Small tables with named rows and columns. After each table, cells are looked up by row and column.

Sis =
|  | Sogarom | Fivil | Nuropam | Viz |
|---|---|---|---|---|
| Vavaf | 329 | 57 | 244 | 271 |
| Zibud | 86 | -303 | -647 | -219 |
| Golanal | -128 | 53 | 590 | 558 |
| Muvom | -572 | 387 | 588 | -778 |
| Sivut | -629 | 300 | 524 | -780 |
| Dad | -614 | 511 | 757 | -489 |
| Kofo | 323 | 190 | 274 | -38 |

Vavaf, Sogarom => 329
Kofo, Sogarom => 323
Golanal, Viz => 558
Zibud, Viz => -219
Kofo, Viz => -38
Golanal, Fivil => 53
Golanal, Sogarom => -128
Muvom, Nuropam => 588
Zibud, Fivil => -303
Zibud, Nuropam => -647
Kofo, Nuropam => 274
Zibud, Sogarom => 86
Dad, Nuropam => 757
Sivut, Viz => -780
Vavaf, Nuropam => 244
Dad, Viz => -489
Vavaf, Fivil => 57
Row with the largest Sogarom: Vavaf

Table Lavileg
	Vifinu	Tor	Misese	Ruloba	Dor	Gev	Zitepo	Mol
Fuvezez	107	82	161	120	140	99	70	106
Gunu	163	187	149	85	161	169	119	203
Fem	111	152	148	106	135	155	104	181
Ralis	123	144	139	158	133	95	149	146
Keb	115	160	126	189	120	179	183	137
Nabesu	159	198	134	130	157	185	145	198
Lag	63	101	153	186	89	95	134	111
Tuv	187	136	156	116	152	145	153	124
Ribami	115	210	119	158	118	120	175	220
Pul	195	179	109	161	131	167	191	154
Pebamoz	103	132	149	137	120	148	119	137
Zol	159	113	149	134	157	173	130	111
Kibu	95	97	158	158	110	178	119	93
Teda	179	132	117	207	157	109	209	76

Tuv, Ruloba: 116
Gunu, Tor: 187
Ribami, Mol: 220
Keb, Ruloba: 189
Pul, Dor: 131
Nabesu, Ruloba: 130
Fem, Misese: 148
Nabesu, Dor: 157

Table Gimolal
cols = Tobulo, Bime
Fod: [58.992, 71.085]
Lebos: [87.449, 40.292]
Zov: [10.023, 71.764]

What is the Tobulo of Fod in Gimolal?
58.992
What is the Bime of Zov in Gimolal?
71.764
What is the Bime of Lebos in Gimolal?
40.292
What is the Tobulo of Lebos in Gimolal?
87.449
What is the Tobulo of Zov in Gimolal?
10.023
What is the Bime of Fod in Gimolal?
71.085
Which row has the largest Bime? Zov

Dimisel =
	Nir	Fizuvok	Kisinaf	Duli
Fus	-539	-585	863	-233
Tolaven	-540	-635	-861	-159
Mitu	-527	-640	-725	-108

Nir of Fus = -539
Nir of Mitu = -527
Fizuvok of Fus = -585
Nir of Tolaven = -540
Duli of Mitu = -108
Fizuvok of Mitu = -640
Kisinaf of Tolaven = -861
Fizuvok of Tolaven = -635
Duli of Tolaven = -159
Duli of Fus = -233
Kisinaf of Mitu = -725
Kisinaf of Fus = 863

Nivalen =
         Dapo  Farelot  Rula  Zuniv  Sebiri  Kam  Gepuz  Rizev  Lafi  Betuzo
Vur       154      133   138    129     136  187    143     99   161     103
Sov       150      157   139    116     123  199    131    114   145      57
Vobes     161      142   150    135     149  180    122    100   152     130
Zez       148      149   140    141     140  184    195    124   146     114
Nif       156      202   154    153     129  176    109    114   124     144
Lus       183      176   143    130     133  179    132    171   158     132
Fisoke    167      192   139    138     133  185    189    160   133     113
Tobefet   153      179   141    135     136  175    151    136   159     147
Giku      149      172   138    132     139  177    117    130   134     139
Livo      150      183   146    133     121  184    157     93   143     114
Valo      147      178   153    150     138  170    143    137   126     168
Bivon     164      239   141    139     133  183    153    147   143     117

Vobes, Gepuz: 122
Bivon, Rizev: 147
Valo, Rula: 153
Vobes, Rizev: 100
Giku, Lafi: 134
Vobes, Lafi: 152
Zez, Zuniv: 141
Livo, Rizev: 93
Lus, Zuniv: 130
Fisoke, Lafi: 133
Fisoke, Dapo: 167
Lus, Betuzo: 132
Tobefet, Betuzo: 147
Fisoke, Kam: 185

Nogi:
|  | Mopu | Vete | Regituz | Vuseze | Rorabu | Sodageg | Felivaf | Roroso | Nev | Dav |
|---|---|---|---|---|---|---|---|---|---|---|
| Vad | 0.9 | 0.6 | 0.5 | 0.7 | 0.8 | 0.7 | 0.6 | 0.8 | 0.8 | 0.7 |
| Barile | 0.7 | 0.7 | 0.6 | 0.7 | 0.7 | 0.6 | 0.8 | 0.8 | 0.7 | 0.7 |
| Lomag | 0.8 | 0.7 | 0.6 | 0.8 | 0.8 | 0.7 | 0.7 | 0.8 | 0.6 | 0.7 |
| Bokos | 0.6 | 0.1 | 0.6 | 0.7 | 0.5 | 0.5 | 0.6 | 0.8 | 0.8 | 0.5 |

Bokos, Regituz: 0.6
Barile, Sodageg: 0.6
Bokos, Sodageg: 0.5
Barile, Roroso: 0.8
Lomag, Nev: 0.6
Lomag, Dav: 0.7
Lomag, Roroso: 0.8
Vad, Felivaf: 0.6
Bokos, Vete: 0.1
Lomag, Felivaf: 0.7
Bokos, Vuseze: 0.7
Barile, Nev: 0.7
Vad, Rorabu: 0.8

Piz =
         Ropavan  Somavi  Dasaz  Vizen  Selubi  Nol  Kotos  Nuvapam  Tufim  Kunuf
Sozib        122     105     54    171     168  191     31      172    212     92
Buze          48     182    184    105      77  151     74       54    182     83
Zekelu        90     106    127    239      59   62     87       61    152     78
Keb          141     110     99     59      47   74    139       83    199     72
Dofi         187     109     70    153     122   47    118      142    123    105
Nonuka        99      99    143    113      49   34     63       44    165    144
Suz          108      81     49     31     206  109     81       41    142    156
Bise          55     147     73     90      78  153    125       52     65     56
Kug          150      80     64     71      62   38     45       73     69     87
Sulosef      122     200    101    174      75   93    122      102     74     61
Fuvoni       183     110     52     46     130   79     90      143     85     81
Bar           64     138     93    159      88   88     88      120    126     50
Bubate       109     127     81     69      72  148     53       39    239    108
Nok           82     118    114     77      40   75    136       54    115    191

Nuvapam of Bar: 120
Tufim of Keb: 199
Vizen of Nok: 77
Somavi of Nonuka: 99
Ropavan of Bubate: 109
Kunuf of Fuvoni: 81
Nol of Bar: 88
Kotos of Keb: 139
Vizen of Buze: 105
Selubi of Zekelu: 59
Selubi of Bar: 88
Vizen of Nonuka: 113
Nol of Sulosef: 93
Dasaz of Sulosef: 101
Dasaz of Kug: 64
Dasaz of Dofi: 70

